In the data rows, 128 means zero.
Here are some points:
[71 92 157 106 161 92 208 116 130 133 187 96 80 152 120 144 147 121 114 157 142 134 123 118 78 121 176 137 104 137 119 148 136 138 190 104 136 96 182 130 81 108 133 111 197 137 108 94 151 122 119 164 173 126 129]
[109 107 120 105 60 119 81 118 132 147 33 174 134 107 142 140 140 96 130 98 122 169 139 101 204 133 104 109 99 96 139 97 95 172 95 206 185 164 140 170 122 105 95 180 104 115 220 160 132 133 190 179 70 105 199]
[111 147 194 88 140 113 131 115 155 122 82 152 164 98 138 113 126 65 124 125 93 166 144 85 166 110 79 131 168 124 124 173 149 134 104 165 87 137 126 146 131 193 116 148 107 156 156 169 110 126 124 160 150 96 154]
[133 129 158 114 119 135 97 101 121 115 120 157 188 115 139 146 155 139 167 144 119 123 113 128 166 154 131 120 114 107 105 163 120 106 150 126 139 79 158 169 97 82 78 128 130 97 163 113 131 114 170 102 138 120 124]
[140 105 124 147 38 174 103 136 121 105 92 136 154 155 164 134 179 111 148 87 148 153 178 95 227 158 86 111 121 97 123 95 162 112 112 195 205 140 149 200 158 133 135 182 69 83 184 112 102 98 156 144 62 141 138]
[86 91 184 123 98 119 143 125 151 129 73 163 153 100 165 120 159 116 134 151 85 157 93 158 178 133 53 83 114 128 134 125 83 92 100 133 126 172 123 116 130 160 156 151 126 113 140 152 112 188 112 154 63 95 183]
[159 150 148 151 119 174 135 129 109 108 156 112 69 162 138 142 113 94 110 94 98 126 138 128 118 142 130 147 151 150 190 97 126 139 92 157 145 136 62 125 148 183 162 129 116 148 126 154 122 144 89 149 88 152 80]
[92 69 160 160 85 147 117 148 145 78 130 105 54 182 155 161 206 80 111 110 78 199 63 86 166 209 171 160 130 120 157 113 154 93 116 180 194 92 159 168 139 168 132 146 162 120 143 91 86 105 115 180 127 153 105]
[90 174 143 138 207 86 199 121 175 138 135 67 71 155 99 82 80 121 68 127 117 63 108 127 90 149 108 149 126 152 136 122 92 154 150 149 29 140 118 62 68 136 120 86 136 134 81 170 179 152 104 123 136 103 132]
[178 118 42 119 122 171 116 156 102 135 116 130 125 125 134 123 108 93 159 134 127 122 144 121 95 92 133 163 108 148 130 103 91 124 108 127 137 86 95 113 181 153 130 109 73 148 104 140 111 130 92 151 100 164 90]
[99 122 118 149 105 109 134 172 143 124 192 89 105 129 141 141 149 156 155 139 150 128 127 149 101 124 124 121 119 115 132 229 154 157 169 98 135 116 140 112 120 120 117 127 113 92 111 74 148 133 116 110 157 146 156]
[94 169 147 89 129 82 191 117 77 124 128 138 69 214 120 122 122 110 91 148 106 77 128 135 56 117 138 215 105 140 163 130 132 168 177 123 83 155 69 80 143 161 103 127 150 131 42 179 133 146 80 130 131 153 117]
[173 113 133 123 96 161 68 124 130 110 112 146 169 102 185 178 113 134 123 72 143 117 110 64 207 100 103 46 151 129 113 153 135 114 96 143 132 109 162 173 128 166 87 157 123 112 208 116 164 76 118 102 129 146 111]
[158 83 115 161 90 157 105 158 86 86 122 147 147 140 180 161 109 168 172 114 171 161 101 86 210 169 176 63 133 117 119 132 110 86 138 131 203 122 157 174 146 117 136 136 144 92 152 160 101 104 111 133 127 176 123]
[134 171 150 129 119 122 168 103 116 136 216 116 154 172 87 133 98 128 157 128 128 128 138 113 88 113 111 156 161 181 128 110 127 121 157 70 142 105 116 103 108 84 200 111 127 156 90 119 158 156 111 86 93 122 147]
[134 108 124 157 103 149 151 161 44 96 182 112 109 168 96 166 156 155 126 160 124 141 128 122 111 121 152 122 142 143 137 116 160 138 113 101 195 133 92 131 182 133 115 131 94 104 98 145 169 122 166 171 132 133 135]
[148 132 109 148 167 114 146 110 153 108 146 129 134 78 120 153 143 93 154 100 144 108 107 107 172 114 118 35 116 104 128 150 96 126 104 117 174 109 135 145 139 126 126 125 123 111 199 134 125 78 149 121 162 155 136]
[46 92 194 126 83 207 141 111 123 124 67 185 148 141 186 167 159 83 165 123 110 143 113 119 242 143 104 79 124 123 116 113 165 109 63 155 185 124 104 175 181 163 118 251 58 80 206 175 150 93 165 160 105 164 143]
[183 156 75 105 144 92 88 191 132 124 136 116 197 65 121 61 115 192 154 114 180 133 62 134 90 67 164 136 116 150 133 115 122 148 120 56 73 124 153 139 109 64 113 67 154 149 176 69 119 131 123 87 139 120 87]
[167 122 114 121 116 100 113 162 128 148 134 118 196 95 143 103 135 182 171 107 185 107 119 103 109 122 113 77 110 161 120 123 120 116 84 96 125 117 144 141 119 109 110 132 120 153 191 105 123 104 150 64 145 119 169]
[120 95 117 108 11 162 115 117 170 94 65 110 93 178 144 149 189 99 122 114 152 187 144 91 254 151 163 130 82 143 81 144 139 125 179 170 255 101 158 190 172 141 149 248 92 113 174 112 134 86 146 157 87 129 168]
[138 162 200 137 132 116 91 135 146 138 104 147 130 121 133 67 143 119 114 123 78 114 96 104 161 86 70 170 147 135 120 173 135 147 134 168 111 155 157 115 134 86 134 204 123 119 169 163 120 149 120 152 128 76 176]
[76 79 145 128 93 102 151 135 131 93 182 122 88 107 142 135 187 145 126 152 79 189 128 113 150 112 172 124 146 169 107 147 166 98 153 144 150 112 175 141 144 109 119 182 110 124 156 150 126 145 146 153 136 134 122]
[156 153 116 167 163 123 101 127 119 147 135 160 161 94 135 90 76 126 156 104 159 141 146 129 121 172 125 93 78 138 150 135 141 139 146 105 93 96 102 93 78 122 105 97 180 141 67 153 136 134 89 106 195 139 106]
[122 60 176 111 22 218 134 87 151 108 96 145 89 187 148 223 167 86 95 129 111 124 128 94 196 150 118 102 164 122 121 151 151 97 105 160 205 149 183 190 198 141 123 186 88 73 171 106 132 121 108 140 128 110 158]
[106 86 155 98 39 122 111 120 134 90 93 124 201 165 165 199 165 135 229 154 107 120 113 124 191 143 148 114 125 121 83 133 169 113 126 87 202 119 198 158 160 87 139 221 84 167 187 108 136 129 181 115 104 117 255]
[159 129 97 120 51 149 65 132 140 98 116 159 188 107 155 125 139 107 191 136 137 174 156 91 194 161 151 134 89 145 138 144 128 121 123 124 192 87 156 150 216 104 151 170 92 103 184 75 108 61 147 140 62 181 209]
[99 150 137 101 139 59 180 145 125 141 189 127 94 165 79 146 61 142 153 144 124 99 104 147 101 99 156 162 166 164 169 178 194 171 190 83 139 89 115 102 165 91 108 88 128 135 34 100 158 180 126 118 121 155 139]
[142 142 69 129 52 149 163 163 99 112 150 126 190 94 114 139 143 189 169 146 196 119 103 114 83 134 141 85 156 172 129 98 177 193 161 115 196 53 103 121 168 47 105 89 99 102 180 71 115 148 130 118 95 138 169]
[138 158 161 130 194 97 185 120 121 165 164 80 62 137 77 127 74 168 133 115 112 109 132 156 63 113 128 162 122 129 191 158 151 154 141 78 29 124 50 36 94 146 127 90 133 152 79 163 136 138 64 123 130 119 95]
[130 118 162 124 170 139 176 105 97 115 182 90 82 150 74 146 121 147 104 134 100 102 107 134 50 133 147 180 131 142 166 149 114 149 98 121 94 126 96 66 75 160 150 142 116 162 50 163 128 132 114 183 164 128 126]
[120 135 134 129 231 140 154 120 85 152 164 129 39 149 103 118 148 141 68 103 105 110 136 127 72 123 128 177 153 123 139 144 121 143 133 100 43 119 83 99 110 141 141 89 154 155 40 151 104 169 107 110 118 134 99]
[158 153 39 139 240 137 157 132 69 152 116 98 59 124 86 91 97 159 47 85 77 140 153 139 0 91 157 243 102 179 143 78 141 177 163 143 45 104 40 72 73 126 154 60 152 159 13 138 132 148 50 148 144 170 73]
[99 212 152 156 255 75 216 135 65 212 205 54 42 154 44 73 85 139 37 105 136 98 118 179 0 117 126 234 140 165 190 120 119 147 166 105 0 121 29 36 92 151 173 62 219 181 0 146 142 159 83 137 173 143 15]
[97 62 190 123 33 169 111 71 130 125 118 145 181 144 144 154 187 81 171 159 148 97 154 139 220 98 92 35 118 153 115 137 151 108 107 91 203 176 187 137 133 146 137 255 81 97 189 98 107 82 168 131 104 96 255]
[78 72 160 122 94 186 116 151 137 118 159 135 62 164 135 194 170 118 125 98 105 145 107 102 191 146 158 126 107 121 115 121 137 115 138 159 218 103 182 139 198 135 151 152 127 146 150 148 103 133 121 157 157 133 121]
[188 148 48 158 119 143 118 135 146 112 115 161 145 140 132 192 107 172 160 98 243 112 98 144 85 106 158 131 120 116 135 139 150 127 172 115 118 103 167 143 136 109 102 82 105 92 154 76 112 95 142 118 115 179 166]
[70 88 162 122 106 122 144 133 127 124 130 130 95 110 139 133 159 133 113 140 116 122 100 120 140 141 121 136 166 95 125 127 103 118 106 131 115 129 158 167 144 123 127 112 144 157 162 135 122 156 107 132 102 98 132]
[115 107 145 148 77 205 158 140 65 158 92 127 135 126 135 133 118 74 122 147 108 95 196 108 191 132 102 103 89 115 171 80 126 118 96 167 174 157 69 112 180 166 98 197 91 131 125 177 169 120 120 153 155 161 110]
[140 142 119 136 119 147 93 146 161 99 158 156 136 118 120 121 160 157 146 96 104 128 128 143 120 122 90 156 130 131 135 120 139 153 107 145 126 150 148 138 80 120 133 97 135 134 124 102 93 124 128 87 123 167 111]
[124 129 111 104 111 115 93 149 143 153 97 161 171 118 170 112 93 104 147 74 160 149 91 126 134 162 146 84 112 112 116 141 139 95 108 176 153 125 189 127 114 140 131 142 132 134 196 140 108 135 134 134 178 117 95]
[171 161 190 124 126 110 119 87 144 128 85 181 183 71 148 102 98 163 122 125 153 104 132 125 147 138 115 75 123 86 128 143 145 142 138 174 151 118 118 146 84 151 118 148 107 128 164 125 96 151 127 138 144 111 135]
[141 146 164 147 93 129 122 105 129 102 112 129 214 138 166 95 160 125 176 144 131 127 149 124 183 79 123 85 117 108 123 148 143 146 125 67 210 100 145 151 182 98 95 183 129 82 102 96 129 134 163 139 141 83 204]
[131 123 121 93 116 140 114 145 160 104 129 151 141 99 130 184 128 144 127 134 120 152 136 85 156 133 150 123 154 118 98 131 140 134 139 151 116 118 133 172 126 100 129 152 139 144 162 127 82 151 178 148 95 145 139]
[102 167 101 136 255 78 184 172 102 174 178 95 0 116 61 34 65 111 17 47 61 120 155 152 0 173 127 255 139 149 127 87 99 157 190 122 0 102 63 58 72 148 167 14 221 179 13 215 97 168 50 109 151 130 0]
[68 107 102 199 129 189 95 126 88 117 127 123 44 149 123 158 140 102 125 111 73 193 169 77 109 176 151 205 113 106 162 85 101 87 108 170 174 128 68 135 186 174 131 123 131 165 136 159 81 119 137 157 64 207 63]
[140 146 86 117 128 106 153 118 146 73 131 90 188 93 108 111 97 161 208 141 129 150 118 140 89 70 118 172 167 108 113 133 136 121 171 78 129 93 192 123 139 40 152 148 84 144 158 103 89 154 171 107 92 120 188]
[136 130 139 162 208 91 129 129 145 130 141 145 72 132 134 89 121 111 75 144 120 99 183 198 43 109 108 162 116 95 123 107 134 114 132 123 70 165 88 72 75 166 167 125 175 140 67 152 151 159 67 125 133 176 78]
[130 135 127 143 137 158 160 146 128 137 135 139 96 161 128 108 158 93 104 104 92 179 134 141 117 115 155 136 125 164 122 158 129 159 122 120 111 148 126 89 128 102 135 105 117 128 131 145 130 145 141 127 127 126 120]
[162 134 149 125 154 95 163 140 121 139 160 85 95 141 123 117 136 162 139 227 85 85 125 160 71 127 152 177 145 131 153 119 173 167 149 91 105 125 94 93 119 93 123 15 134 130 104 122 122 167 156 99 129 91 170]
[139 125 143 96 69 149 104 103 140 97 85 142 160 120 169 169 172 48 159 105 130 157 133 101 240 132 90 72 139 109 127 125 110 96 61 166 174 164 136 129 106 168 104 169 89 105 163 144 109 133 141 169 142 123 128]
[113 103 151 122 204 143 142 130 139 155 118 113 78 143 133 114 92 110 124 147 139 135 146 121 50 144 88 103 156 125 197 143 110 134 124 144 58 140 73 105 93 132 153 121 114 169 97 170 122 119 134 153 182 137 119]
[111 94 156 156 125 99 99 137 137 131 107 121 137 96 140 117 133 124 159 94 127 126 156 100 122 131 93 136 169 139 128 209 138 95 133 134 116 125 133 148 108 151 137 126 104 134 140 119 109 101 127 120 136 64 126]
[149 60 145 91 79 126 131 136 161 91 150 136 182 64 143 149 145 115 159 149 126 162 138 122 216 78 126 81 167 134 97 137 132 125 105 132 187 163 223 153 116 133 106 165 87 115 187 128 152 122 198 132 79 128 245]
[192 166 48 135 180 151 126 147 139 152 152 116 86 117 68 93 76 150 114 104 131 138 120 107 59 121 109 152 119 170 159 171 159 164 124 92 99 132 126 112 100 137 160 50 136 120 78 71 81 129 134 103 164 144 85]
24 more points follow, each with its number after it:
[136 127 133 107 96 120 96 148 135 111 81 118 217 89 141 118 131 120 139 142 158 126 148 105 187 132 58 49 112 117 132 135 117 122 101 142 146 147 134 170 134 127 165 168 104 88 162 141 144 114 134 101 106 126 186] 0
[131 87 136 138 77 185 109 120 111 141 91 170 162 129 155 152 132 111 111 79 119 154 136 116 195 139 127 99 88 115 74 102 120 115 83 193 135 119 125 145 129 146 60 178 104 57 202 159 145 133 115 178 137 153 148] 1
[122 87 148 116 92 144 72 103 150 139 79 129 171 60 198 123 114 162 131 154 118 127 74 92 178 143 107 60 146 141 102 209 137 101 117 153 117 135 177 148 86 136 133 148 127 110 161 138 143 123 138 107 145 106 75] 2
[121 165 93 132 115 109 111 132 154 158 131 146 146 103 151 123 118 173 96 177 165 127 108 118 173 95 134 79 159 132 134 133 150 122 128 132 124 111 186 145 103 77 85 121 109 141 135 75 117 86 149 126 187 113 95] 3
[95 106 203 112 99 100 145 157 162 160 130 136 144 102 157 70 130 137 173 134 103 116 96 119 152 119 150 105 136 131 97 188 129 81 68 162 125 138 154 166 83 103 157 161 145 152 146 118 90 130 148 156 130 106 152] 4
[170 172 53 53 134 103 105 135 131 109 142 146 122 112 153 136 112 161 163 135 210 158 131 151 93 118 152 117 126 99 172 140 101 175 178 77 136 88 163 134 132 83 142 68 104 129 143 14 127 130 152 96 98 163 145] 5
[104 96 144 114 92 111 123 80 161 94 149 153 185 157 169 164 145 161 171 132 88 139 169 108 117 107 122 97 153 131 83 114 128 99 110 100 237 114 146 171 165 87 149 201 110 131 136 141 128 141 197 150 117 162 216] 6
[109 118 130 156 121 111 81 117 140 134 112 167 90 153 141 136 170 103 114 110 123 138 132 115 121 138 149 142 132 108 83 119 110 127 152 131 142 126 122 163 104 161 164 110 106 139 140 101 101 133 118 119 121 142 101] 7
[142 115 110 106 97 167 141 93 161 81 105 135 102 172 151 182 161 158 187 143 184 121 99 110 145 112 156 68 102 173 122 103 149 137 138 129 190 105 137 200 197 101 129 127 127 126 170 113 143 149 158 135 106 123 159] 8
[142 140 165 100 110 119 97 114 141 157 84 141 163 122 144 143 143 130 157 133 184 149 138 111 216 107 111 51 124 142 164 150 148 103 101 138 154 136 180 162 124 138 131 167 95 112 201 86 110 106 122 111 139 118 158] 9
[127 129 150 128 36 198 96 101 139 68 53 149 182 153 159 141 189 92 143 132 129 99 170 120 209 154 63 113 108 133 166 96 125 63 85 194 133 188 152 172 143 200 90 196 64 85 176 150 131 139 155 170 86 122 191] 10
[79 135 106 124 187 134 165 133 96 156 146 92 66 167 93 171 115 145 96 110 89 106 123 159 70 125 167 223 167 127 142 124 106 133 186 69 97 110 124 83 99 126 149 73 173 153 1 158 114 136 117 121 170 179 73] 11
[192 175 79 119 135 114 111 143 165 95 171 115 179 84 95 96 116 157 186 162 168 155 131 123 128 93 91 120 130 114 112 134 155 185 135 84 115 76 191 123 103 80 135 63 122 113 165 75 124 131 175 72 145 134 147] 12
[131 132 130 112 125 190 130 114 104 180 108 144 152 148 90 127 98 128 131 121 131 109 141 152 171 119 93 41 82 107 155 99 97 157 74 182 140 180 112 125 131 172 65 169 101 74 182 133 152 140 106 129 66 178 149] 13
[129 154 136 138 175 71 160 90 97 138 149 130 119 110 110 53 82 107 72 100 110 86 119 216 73 103 125 153 134 147 117 109 85 146 127 117 40 162 45 39 62 190 142 102 161 149 72 160 172 196 108 92 131 129 142] 14
[194 163 56 119 101 114 163 168 110 128 114 82 156 134 126 125 128 219 129 147 209 127 143 93 88 103 142 148 122 134 161 152 180 179 162 97 160 113 115 102 102 106 119 78 120 138 160 96 153 104 107 82 92 128 105] 15
[96 177 149 125 164 122 191 170 138 139 127 143 133 114 89 83 110 114 141 111 75 66 157 181 64 161 101 119 117 124 104 108 132 146 119 122 22 158 62 84 97 164 114 107 168 115 77 150 170 131 119 84 144 118 88] 16
[156 109 150 113 109 100 105 108 159 149 121 168 202 107 143 97 137 178 168 163 120 84 124 132 188 96 96 71 131 139 111 149 131 112 127 115 153 139 157 145 77 118 118 159 135 158 143 175 162 107 171 84 184 80 138] 17
[153 124 123 128 155 117 115 154 179 93 121 150 160 129 142 160 128 137 119 136 143 173 86 99 176 112 90 136 143 111 104 146 121 93 170 125 141 70 126 115 141 145 137 115 137 144 141 123 113 151 152 97 132 136 120] 18
[107 88 177 89 80 160 78 148 105 120 95 125 168 141 151 141 115 134 141 105 153 132 105 78 203 162 118 51 99 138 95 131 163 97 98 132 144 78 171 120 141 119 114 168 159 86 170 135 135 133 168 177 155 121 146] 19
[140 142 134 144 207 150 158 120 99 163 144 100 50 128 80 69 115 141 69 70 138 117 140 137 12 172 150 232 136 127 140 122 95 145 134 139 46 169 86 52 73 163 180 28 161 191 16 167 112 147 63 166 148 128 45] 20
[157 132 130 157 138 147 98 111 121 131 163 152 73 153 152 135 124 150 121 93 142 175 104 115 118 102 126 146 83 111 123 111 123 94 152 124 130 115 117 166 126 159 108 87 148 122 97 84 129 111 83 141 144 158 73] 21
[90 120 155 135 188 107 152 92 78 203 156 88 78 122 76 118 70 102 69 146 123 90 128 169 79 164 122 194 163 131 136 102 108 170 140 158 46 149 77 92 46 184 109 83 165 172 29 149 159 140 56 151 161 120 77] 22
[51 144 145 134 142 106 116 92 162 103 134 106 84 161 122 94 131 130 128 155 107 117 138 105 125 148 146 106 144 95 131 137 127 112 117 154 173 133 135 161 123 117 150 169 129 139 115 135 160 112 136 166 159 109 130] 23
Which three of these numbered points are nearest to each point below, looking only along the 6 directions in which the first points spread most? Their numbers follow each, nearest first.
[164 130 132 122 136 105 67 104 151 107 104 103 160 106 101 106 144 126 149 125 97 171 131 135 146 131 111 138 100 98 79 175 118 161 108 115 125 91 150 118 160 88 126 136 153 140 157 91 89 125 135 114 116 139 133] > 18 3 7
[97 94 230 116 95 101 102 105 190 164 90 130 181 91 159 118 137 97 148 178 93 145 174 147 174 129 131 130 148 96 94 142 131 177 112 114 159 188 169 122 115 139 141 181 152 144 134 161 116 144 150 150 140 87 115] > 4 23 17
[158 97 54 153 109 159 112 185 94 107 138 190 65 163 147 193 104 123 136 109 149 146 128 105 90 139 160 108 121 112 194 96 111 142 188 168 154 92 131 179 166 92 117 50 94 101 138 80 132 95 129 120 132 190 105] > 21 7 15
[99 173 106 140 134 92 175 180 104 154 173 114 56 156 91 127 102 130 71 118 72 122 161 139 49 152 182 194 184 131 158 143 92 151 154 125 95 88 96 118 138 105 120 66 181 150 44 127 107 150 139 97 115 127 115] > 11 20 22
[119 195 158 129 231 53 194 108 141 164 170 73 75 103 93 43 63 128 86 115 60 83 155 208 23 83 136 212 94 164 187 99 105 165 155 77 8 193 32 58 75 133 152 89 119 139 0 194 144 194 91 88 152 103 132] > 14 22 16
[121 150 143 79 45 95 96 114 164 122 97 148 231 99 179 123 113 87 160 145 147 134 134 131 180 111 117 68 117 113 63 119 100 100 117 117 190 118 140 157 143 96 114 218 67 86 212 148 116 134 149 124 78 116 187] > 0 9 6
[206 147 79 133 102 171 163 159 123 104 131 121 176 126 128 103 84 175 180 120 192 139 99 133 96 112 133 89 74 126 87 103 116 143 151 99 171 67 151 154 152 51 98 98 102 134 164 83 165 126 135 99 107 137 163] > 5 15 12
[109 179 164 163 206 105 167 116 68 188 107 161 63 136 101 94 132 88 69 101 75 122 149 137 51 173 137 160 152 142 155 129 115 137 120 118 59 158 101 55 95 152 101 86 149 173 41 177 120 164 44 144 183 96 28] > 22 20 16
[157 91 135 114 146 152 132 171 176 93 141 142 187 123 103 154 122 191 200 180 151 143 120 147 100 122 137 127 125 86 145 193 131 84 130 110 124 82 201 176 175 67 149 134 137 111 98 93 101 116 132 89 147 126 144] > 3 5 18
[136 194 23 195 255 84 195 139 111 199 181 81 9 78 42 68 100 138 57 76 99 107 175 163 0 111 114 255 153 124 201 131 66 197 184 122 8 154 47 23 59 142 198 3 147 210 0 151 99 171 43 110 123 139 0] > 20 22 11
[94 141 132 101 124 165 95 142 158 119 98 173 88 132 104 164 170 113 64 69 137 178 141 83 139 168 206 147 105 106 178 87 154 118 142 191 123 143 96 149 164 125 155 101 154 105 163 127 120 126 123 172 87 127 124] > 7 21 18
[109 98 134 110 75 134 87 143 119 110 93 140 151 160 139 179 180 138 141 147 145 113 155 144 187 94 92 94 131 128 91 109 155 154 96 104 201 158 155 165 140 92 128 245 73 116 163 151 119 143 155 154 64 82 237] > 6 10 0
[123 162 95 146 213 102 127 133 149 144 152 147 74 118 97 111 138 143 82 115 105 163 99 157 52 152 159 170 131 105 151 139 129 119 169 150 102 75 159 112 68 141 131 34 193 156 82 133 91 137 98 89 144 111 43] > 11 20 21
[150 98 171 109 121 134 113 133 118 129 107 142 129 157 124 165 105 125 133 114 140 131 90 90 226 143 130 82 84 143 149 113 133 111 103 137 179 137 183 189 183 124 140 151 165 80 163 103 147 100 133 96 141 96 93] > 19 9 1
[175 212 20 122 118 117 65 152 113 106 90 123 180 93 121 142 76 203 154 131 125 185 110 93 84 130 133 131 188 71 89 96 83 180 168 91 137 102 162 146 127 107 124 59 93 144 163 63 97 117 187 43 83 99 137] > 5 12 15
[100 174 176 96 36 95 180 132 160 91 111 106 171 133 134 159 139 143 116 168 98 145 134 156 158 86 132 92 146 113 89 152 164 152 138 122 183 125 150 174 141 114 104 179 69 108 172 132 125 158 152 153 100 71 223] > 6 4 8
[147 124 68 99 82 158 159 172 106 109 136 134 134 164 112 161 122 154 153 154 186 120 124 153 72 98 167 122 116 134 151 123 158 161 149 87 146 91 101 129 160 63 140 136 110 123 117 92 155 112 125 127 106 182 122] > 15 5 8
[110 101 119 129 135 102 123 131 130 124 134 120 135 123 119 90 138 136 140 130 134 156 100 102 131 138 160 90 175 140 119 143 141 143 173 122 121 103 141 132 115 118 150 145 156 142 155 128 115 135 140 130 119 126 126] > 18 7 3
[123 115 175 144 95 193 141 73 83 129 72 142 121 110 173 151 135 109 130 120 136 100 172 135 180 124 60 60 117 131 121 109 139 103 127 150 186 142 84 115 121 179 46 199 84 91 154 147 158 117 116 172 145 148 129] > 13 1 10
[188 60 113 178 42 215 86 149 144 109 143 120 108 198 159 236 183 164 199 89 196 166 69 88 242 165 186 97 95 150 153 146 145 102 162 191 255 124 164 220 202 115 94 144 121 73 211 40 140 64 156 118 101 182 137] > 8 19 6
[155 102 153 141 85 179 117 103 110 156 132 152 113 124 145 143 180 97 86 122 142 111 133 167 172 80 127 87 103 160 163 105 156 143 106 174 143 145 104 144 177 182 108 121 117 114 149 151 126 136 88 123 77 141 115] > 13 1 7
[120 88 111 140 134 135 132 119 119 138 101 104 111 147 158 90 141 80 139 118 113 157 145 173 148 121 117 144 110 106 164 107 123 90 119 210 157 167 78 135 171 139 136 169 124 115 149 135 124 140 86 121 112 162 143] > 7 13 23
[98 119 121 185 112 193 159 111 101 169 126 99 51 139 141 177 106 98 117 119 131 180 129 65 138 149 148 153 134 155 115 125 134 92 125 165 154 109 129 117 168 108 155 132 137 119 133 159 109 124 129 158 116 129 158] > 7 23 21
[78 98 149 168 98 124 143 108 123 106 128 146 137 128 128 140 131 126 98 126 99 140 150 148 120 125 159 159 119 144 80 146 134 110 154 127 145 132 129 155 111 124 139 151 143 115 76 141 118 122 155 139 154 92 152] > 23 7 18
[125 126 117 172 176 137 149 125 131 129 110 104 136 126 112 101 96 173 103 117 88 102 135 147 57 106 173 185 129 154 143 117 145 112 168 158 79 106 124 89 146 121 125 94 157 121 85 133 147 124 116 139 185 127 107] > 11 16 21
[129 98 167 126 119 136 152 118 129 146 86 117 170 145 117 81 112 131 135 165 133 174 158 138 198 125 107 130 101 132 79 120 136 123 114 174 149 187 96 146 129 143 77 180 64 119 148 153 161 185 154 129 134 177 150] > 13 0 1
[71 101 151 125 98 123 125 116 174 96 126 143 159 87 145 108 169 102 129 122 129 183 138 94 184 136 116 187 160 133 105 162 133 83 151 135 157 117 183 158 131 126 131 191 184 157 208 158 133 146 182 138 154 110 155] > 4 18 23
[170 163 69 180 190 93 170 140 76 175 171 115 89 153 83 80 120 143 158 132 157 141 128 160 65 129 160 136 133 136 108 111 132 134 140 107 94 151 94 126 85 119 120 65 123 114 82 148 146 146 98 149 171 140 68] > 11 16 21
[130 86 157 146 95 181 101 119 107 138 82 133 130 155 174 171 173 68 134 136 109 100 146 107 200 120 104 133 129 125 135 80 158 128 96 179 206 118 37 134 158 190 79 235 117 98 177 146 118 147 146 117 117 138 177] > 10 1 13
[48 135 187 104 103 60 94 134 184 143 94 102 196 100 95 104 134 52 183 183 97 112 171 137 200 61 104 166 153 96 132 128 112 155 146 120 140 129 199 80 147 115 158 178 130 202 152 163 148 204 186 119 80 98 207] > 4 6 17
[46 108 174 139 67 136 79 111 169 126 75 111 154 123 146 129 174 68 117 156 111 144 124 99 211 134 113 98 163 104 67 169 157 78 54 170 193 159 124 166 142 172 90 230 80 111 200 125 98 122 140 124 93 113 165] > 10 1 19
[117 68 132 155 39 189 93 116 44 120 75 188 114 172 157 206 167 95 132 125 150 106 148 124 207 133 144 88 141 164 121 82 142 118 103 201 177 118 108 151 130 180 106 163 113 62 120 141 157 108 68 170 100 181 151] > 1 13 10
[95 76 164 144 104 227 135 82 141 99 46 117 134 182 146 178 178 41 143 78 135 133 213 99 183 160 118 108 134 140 134 97 133 141 80 190 137 162 65 147 214 169 105 232 99 87 153 166 145 148 79 148 71 157 184] > 10 1 13
[105 125 178 92 30 167 118 110 180 123 163 125 173 133 152 133 116 87 168 143 125 98 96 182 169 70 136 125 153 129 77 140 169 156 144 82 183 181 184 148 144 115 97 201 90 157 188 117 141 102 208 145 99 130 212] > 6 8 9
[99 141 138 171 79 131 106 72 152 99 101 170 165 132 140 137 138 111 109 113 81 166 140 114 177 108 109 128 128 105 126 130 121 139 85 179 117 177 72 104 110 151 92 255 114 109 177 134 171 131 179 148 104 71 145] > 10 1 13
[177 172 77 143 166 85 91 136 143 122 174 87 171 109 86 125 92 202 166 157 151 98 134 141 69 50 149 114 108 126 107 144 111 127 151 65 83 126 169 138 108 48 142 81 105 107 158 89 163 128 192 80 132 158 141] > 12 5 15
[113 128 170 95 48 167 51 103 147 104 105 109 123 154 172 133 139 94 127 104 155 162 114 75 237 171 131 56 117 145 133 137 160 109 121 156 182 135 168 180 165 110 120 144 124 128 199 163 142 125 138 139 152 116 108] > 19 1 9
[120 75 200 125 11 135 110 69 174 91 155 140 154 183 128 174 166 136 178 207 100 105 149 109 163 104 110 97 154 124 87 103 180 137 125 90 247 108 183 177 171 111 115 255 90 133 131 123 157 127 163 139 96 122 245] > 6 8 19
[85 180 189 174 239 57 170 69 101 121 174 109 79 159 96 60 95 70 81 111 78 106 147 188 56 143 145 202 130 147 156 107 104 83 108 129 49 168 51 24 106 134 166 96 155 140 39 185 141 165 105 142 160 140 51] > 22 20 14
[137 60 131 171 162 189 109 122 94 97 68 172 96 172 149 156 162 127 105 97 174 151 159 110 205 156 125 89 77 158 186 90 108 72 49 200 176 107 111 149 152 171 109 151 137 124 159 104 153 102 127 169 126 171 76] > 1 13 7
[136 158 107 109 162 112 110 95 149 142 159 159 161 120 129 96 108 169 140 133 137 138 77 137 101 135 117 102 108 138 135 134 141 161 113 96 101 136 136 145 110 117 146 99 68 118 153 122 137 104 126 102 92 119 107] > 3 18 12
[169 170 83 140 199 121 149 120 104 148 148 93 104 126 65 69 112 146 127 109 141 161 113 92 13 125 178 136 130 84 117 109 97 145 126 113 66 113 128 100 121 107 135 0 141 129 83 88 141 128 105 118 155 136 58] > 11 21 15
